128 stands for zero in the data rows.
Here is a table of points, one per row:
[137, 101, 171, 106, 146, 120, 101, 73, 179, 140, 196, 124, 73, 148, 146, 72, 136, 119, 133, 133, 126, 88, 149, 150, 73, 108, 87, 137, 133, 128, 138, 110]
[98, 140, 125, 156, 88, 102, 111, 145, 62, 146, 141, 122, 136, 154, 106, 145, 164, 101, 103, 97, 130, 182, 109, 166, 134, 83, 140, 151, 140, 103, 102, 144]
[110, 148, 116, 78, 93, 151, 76, 73, 124, 184, 169, 155, 165, 158, 147, 144, 125, 123, 141, 209, 125, 145, 179, 83, 102, 215, 134, 167, 127, 148, 126, 148]
[120, 168, 145, 153, 105, 96, 160, 119, 160, 107, 80, 136, 163, 129, 130, 130, 149, 89, 185, 101, 152, 96, 179, 88, 120, 127, 120, 148, 110, 132, 110, 152]
[182, 105, 119, 142, 96, 140, 109, 66, 106, 152, 133, 111, 125, 136, 135, 148, 125, 143, 99, 85, 156, 140, 163, 116, 129, 83, 88, 115, 75, 114, 87, 120]
[140, 120, 162, 87, 137, 116, 128, 108, 163, 61, 90, 140, 116, 168, 131, 159, 80, 77, 134, 143, 62, 105, 91, 117, 121, 103, 134, 108, 145, 39, 129, 97]
[99, 85, 150, 169, 204, 97, 122, 68, 105, 173, 180, 112, 169, 107, 141, 157, 125, 130, 171, 137, 106, 90, 133, 167, 109, 119, 179, 137, 82, 126, 97, 124]
[96, 100, 93, 195, 133, 182, 157, 138, 128, 163, 128, 132, 87, 158, 197, 104, 91, 106, 124, 175, 96, 134, 111, 137, 135, 143, 140, 118, 164, 121, 67, 143]
[117, 130, 109, 100, 130, 80, 153, 148, 94, 181, 142, 86, 167, 116, 43, 144, 134, 128, 87, 145, 30, 76, 163, 166, 127, 113, 103, 161, 128, 129, 71, 116]
[148, 139, 132, 155, 135, 139, 119, 108, 92, 91, 142, 185, 147, 193, 99, 123, 88, 138, 128, 69, 142, 74, 84, 142, 68, 158, 163, 105, 133, 111, 105, 139]
[101, 148, 142, 117, 125, 139, 155, 124, 88, 151, 135, 106, 127, 119, 102, 123, 39, 214, 128, 151, 171, 132, 88, 165, 111, 104, 205, 157, 155, 119, 198, 114]
[79, 132, 156, 117, 100, 102, 119, 107, 119, 122, 97, 124, 104, 162, 178, 97, 188, 158, 118, 161, 102, 131, 136, 117, 150, 154, 105, 127, 176, 77, 201, 168]
[118, 104, 165, 130, 177, 93, 62, 199, 154, 111, 136, 168, 155, 114, 114, 154, 76, 124, 87, 127, 166, 90, 156, 98, 161, 137, 143, 73, 145, 203, 152, 109]
[190, 158, 113, 134, 128, 152, 98, 156, 144, 128, 163, 134, 138, 102, 135, 131, 156, 108, 107, 180, 125, 166, 51, 107, 128, 99, 100, 166, 87, 121, 149, 145]
[118, 73, 91, 126, 109, 36, 161, 131, 114, 122, 108, 198, 104, 69, 154, 128, 127, 77, 164, 179, 186, 131, 78, 144, 139, 168, 151, 160, 139, 172, 109, 142]
[145, 84, 136, 167, 136, 176, 138, 155, 83, 145, 183, 86, 122, 94, 145, 159, 183, 126, 117, 116, 174, 62, 121, 95, 184, 174, 134, 80, 117, 117, 147, 117]
[175, 125, 108, 129, 137, 148, 197, 127, 137, 162, 142, 200, 95, 86, 95, 91, 117, 104, 135, 114, 137, 176, 165, 101, 138, 117, 165, 128, 111, 81, 111, 61]
[141, 147, 164, 137, 132, 155, 93, 133, 164, 166, 58, 107, 151, 163, 123, 124, 127, 93, 72, 165, 174, 131, 130, 155, 163, 113, 138, 161, 154, 136, 110, 57]
[115, 90, 64, 93, 150, 123, 106, 126, 126, 104, 149, 143, 133, 129, 184, 179, 135, 85, 133, 84, 139, 134, 137, 150, 102, 117, 144, 124, 102, 142, 177, 106]
[120, 145, 140, 168, 142, 142, 73, 133, 118, 119, 104, 158, 179, 116, 98, 130, 181, 83, 137, 159, 96, 146, 70, 162, 127, 119, 99, 62, 162, 141, 94, 85]
[129, 37, 173, 109, 61, 126, 82, 158, 158, 121, 127, 161, 155, 164, 175, 131, 166, 184, 126, 85, 113, 147, 116, 182, 135, 94, 166, 131, 113, 112, 102, 128]
[138, 169, 139, 127, 118, 115, 201, 171, 124, 175, 113, 120, 150, 141, 153, 101, 122, 156, 149, 110, 176, 76, 100, 108, 103, 85, 111, 133, 146, 137, 151, 120]
[150, 126, 121, 158, 105, 109, 122, 122, 141, 84, 147, 139, 119, 159, 50, 146, 131, 107, 122, 172, 168, 105, 144, 143, 150, 131, 121, 213, 127, 106, 135, 172]
[121, 122, 98, 94, 101, 164, 119, 138, 94, 121, 142, 159, 126, 116, 150, 154, 103, 178, 125, 175, 117, 123, 155, 33, 159, 76, 143, 107, 186, 90, 100, 123]
[196, 106, 145, 155, 128, 89, 130, 153, 151, 146, 97, 140, 84, 93, 112, 79, 118, 202, 133, 153, 99, 106, 103, 106, 172, 194, 99, 117, 82, 119, 117, 119]
[82, 163, 108, 116, 119, 183, 90, 86, 148, 119, 87, 109, 154, 57, 114, 107, 136, 162, 195, 106, 110, 117, 71, 91, 119, 111, 169, 193, 92, 159, 134, 91]
[97, 112, 153, 115, 99, 136, 121, 76, 101, 137, 116, 112, 132, 139, 60, 70, 97, 107, 162, 161, 213, 178, 113, 123, 122, 122, 110, 42, 96, 82, 150, 155]
[94, 111, 135, 211, 152, 93, 151, 134, 117, 114, 131, 71, 186, 162, 157, 153, 81, 115, 130, 113, 85, 217, 148, 103, 140, 156, 105, 136, 119, 107, 178, 115]
[127, 145, 112, 84, 75, 97, 124, 133, 174, 118, 77, 62, 123, 57, 169, 139, 102, 129, 152, 135, 173, 116, 157, 194, 156, 130, 127, 109, 117, 88, 118, 124]
[141, 126, 144, 121, 186, 93, 124, 169, 135, 134, 143, 91, 106, 112, 122, 138, 164, 102, 77, 141, 143, 137, 125, 99, 117, 120, 199, 130, 75, 53, 139, 132]
[88, 149, 199, 136, 154, 137, 180, 101, 164, 95, 141, 163, 132, 90, 127, 161, 181, 139, 97, 106, 127, 101, 152, 132, 119, 159, 172, 123, 130, 93, 66, 175]
[108, 159, 108, 99, 153, 160, 130, 124, 101, 212, 53, 101, 72, 143, 169, 133, 137, 102, 113, 76, 161, 126, 111, 123, 75, 144, 119, 131, 146, 155, 108, 158]
[111, 149, 132, 109, 100, 139, 119, 104, 128, 110, 138, 77, 84, 136, 107, 177, 102, 100, 116, 102, 129, 118, 112, 106, 169, 112, 120, 99, 124, 162, 122, 196]
[104, 158, 90, 79, 142, 103, 168, 116, 115, 97, 111, 159, 164, 144, 166, 111, 128, 142, 93, 153, 86, 165, 117, 94, 155, 69, 142, 76, 58, 178, 93, 174]
[140, 122, 81, 154, 88, 140, 158, 140, 103, 131, 132, 141, 189, 124, 126, 88, 124, 125, 114, 104, 97, 108, 136, 127, 174, 137, 129, 125, 157, 124, 190, 194]
[121, 75, 123, 133, 98, 115, 161, 113, 109, 138, 108, 144, 68, 123, 86, 186, 195, 129, 82, 145, 98, 91, 96, 122, 73, 101, 118, 131, 113, 151, 194, 110]
[184, 149, 118, 147, 109, 115, 117, 125, 96, 73, 90, 100, 114, 166, 159, 111, 123, 151, 73, 122, 124, 120, 109, 131, 129, 213, 176, 154, 89, 148, 83, 90]
[179, 143, 162, 121, 134, 164, 100, 193, 43, 103, 115, 148, 90, 119, 155, 130, 99, 87, 193, 129, 85, 109, 170, 150, 115, 107, 112, 156, 130, 118, 155, 151]
[75, 175, 61, 142, 153, 52, 76, 180, 127, 117, 155, 123, 112, 148, 117, 94, 178, 200, 140, 109, 142, 141, 127, 107, 62, 127, 105, 113, 147, 93, 110, 106]
[67, 112, 118, 49, 176, 155, 148, 148, 128, 136, 118, 120, 81, 160, 102, 84, 86, 155, 123, 132, 99, 134, 114, 170, 175, 152, 107, 120, 87, 156, 115, 144]
[98, 63, 93, 144, 125, 205, 135, 153, 167, 119, 80, 153, 140, 140, 68, 163, 147, 159, 113, 95, 130, 177, 158, 124, 103, 158, 103, 151, 110, 121, 135, 127]
[105, 145, 161, 124, 79, 132, 159, 93, 91, 71, 178, 82, 79, 124, 117, 111, 145, 138, 154, 104, 130, 146, 112, 88, 176, 132, 134, 139, 174, 201, 109, 44]
[74, 162, 155, 147, 172, 177, 137, 170, 164, 91, 159, 123, 93, 132, 147, 92, 106, 110, 118, 147, 167, 129, 113, 106, 127, 97, 89, 191, 86, 150, 134, 158]
[148, 102, 157, 184, 126, 155, 141, 81, 108, 89, 86, 113, 151, 54, 142, 116, 119, 150, 97, 160, 81, 133, 171, 158, 31, 109, 112, 93, 117, 169, 153, 132]
[117, 103, 89, 126, 150, 105, 87, 88, 105, 111, 91, 144, 151, 174, 119, 78, 119, 100, 120, 101, 145, 63, 156, 101, 165, 113, 86, 149, 112, 135, 160, 103]
[130, 134, 129, 154, 73, 133, 128, 166, 187, 139, 174, 128, 132, 159, 115, 141, 122, 124, 163, 110, 113, 134, 164, 145, 102, 96, 122, 114, 76, 164, 118, 104]
These points spread out most along one direction. For each point below, how far along it does it lie, from 0 to 99? The average is 50, and the first point in the table lies past the average. One standard deviation of the points above along it is 16.
[131, 148, 165, 82, 128, 144, 124, 188, 89, 140, 121, 133, 120, 136, 100, 103, 179, 97, 194, 127, 112, 142, 183, 136, 140, 172, 177, 90, 93, 133, 145, 94] 50
[136, 190, 121, 157, 67, 119, 102, 139, 193, 168, 174, 135, 105, 122, 117, 133, 103, 99, 110, 119, 74, 132, 109, 145, 108, 156, 165, 80, 136, 150, 162, 164] 53
[140, 200, 80, 135, 142, 136, 195, 80, 172, 140, 151, 159, 131, 172, 160, 153, 149, 123, 119, 131, 128, 109, 130, 164, 179, 132, 121, 101, 148, 116, 183, 76] 44
[92, 139, 147, 94, 88, 145, 125, 159, 114, 139, 159, 145, 184, 63, 175, 99, 82, 111, 72, 117, 156, 110, 116, 137, 117, 142, 69, 163, 145, 95, 114, 98] 40
[137, 153, 167, 130, 161, 106, 148, 126, 103, 118, 146, 164, 125, 123, 121, 241, 124, 176, 164, 129, 145, 154, 121, 168, 118, 151, 27, 122, 117, 131, 111, 107] 63
[151, 97, 70, 131, 129, 134, 135, 165, 163, 91, 117, 52, 114, 150, 112, 174, 112, 140, 173, 181, 155, 108, 161, 118, 87, 130, 154, 109, 175, 135, 103, 133] 48
[141, 140, 130, 188, 175, 118, 95, 94, 127, 152, 111, 168, 91, 129, 143, 124, 144, 186, 131, 134, 137, 162, 189, 169, 185, 63, 155, 139, 165, 159, 128, 173] 50
[196, 116, 199, 75, 134, 79, 171, 134, 129, 123, 128, 111, 143, 126, 129, 94, 128, 123, 83, 104, 146, 195, 144, 91, 85, 148, 140, 141, 174, 191, 129, 140] 47
[140, 89, 86, 130, 143, 144, 155, 138, 160, 95, 151, 106, 140, 101, 95, 64, 152, 88, 137, 106, 138, 124, 116, 156, 121, 116, 105, 105, 191, 130, 102, 152] 52
[184, 165, 73, 89, 177, 162, 94, 93, 118, 79, 161, 118, 151, 88, 130, 133, 142, 150, 108, 114, 125, 156, 140, 175, 136, 146, 111, 120, 160, 115, 135, 145] 53
[183, 113, 153, 81, 160, 147, 151, 136, 156, 170, 114, 91, 180, 171, 145, 125, 148, 145, 207, 135, 121, 133, 66, 110, 145, 117, 112, 136, 152, 137, 134, 163] 37
[119, 115, 129, 135, 143, 108, 82, 102, 162, 180, 104, 128, 93, 86, 113, 146, 81, 106, 145, 46, 80, 153, 103, 65, 161, 151, 118, 158, 175, 102, 135, 140] 43
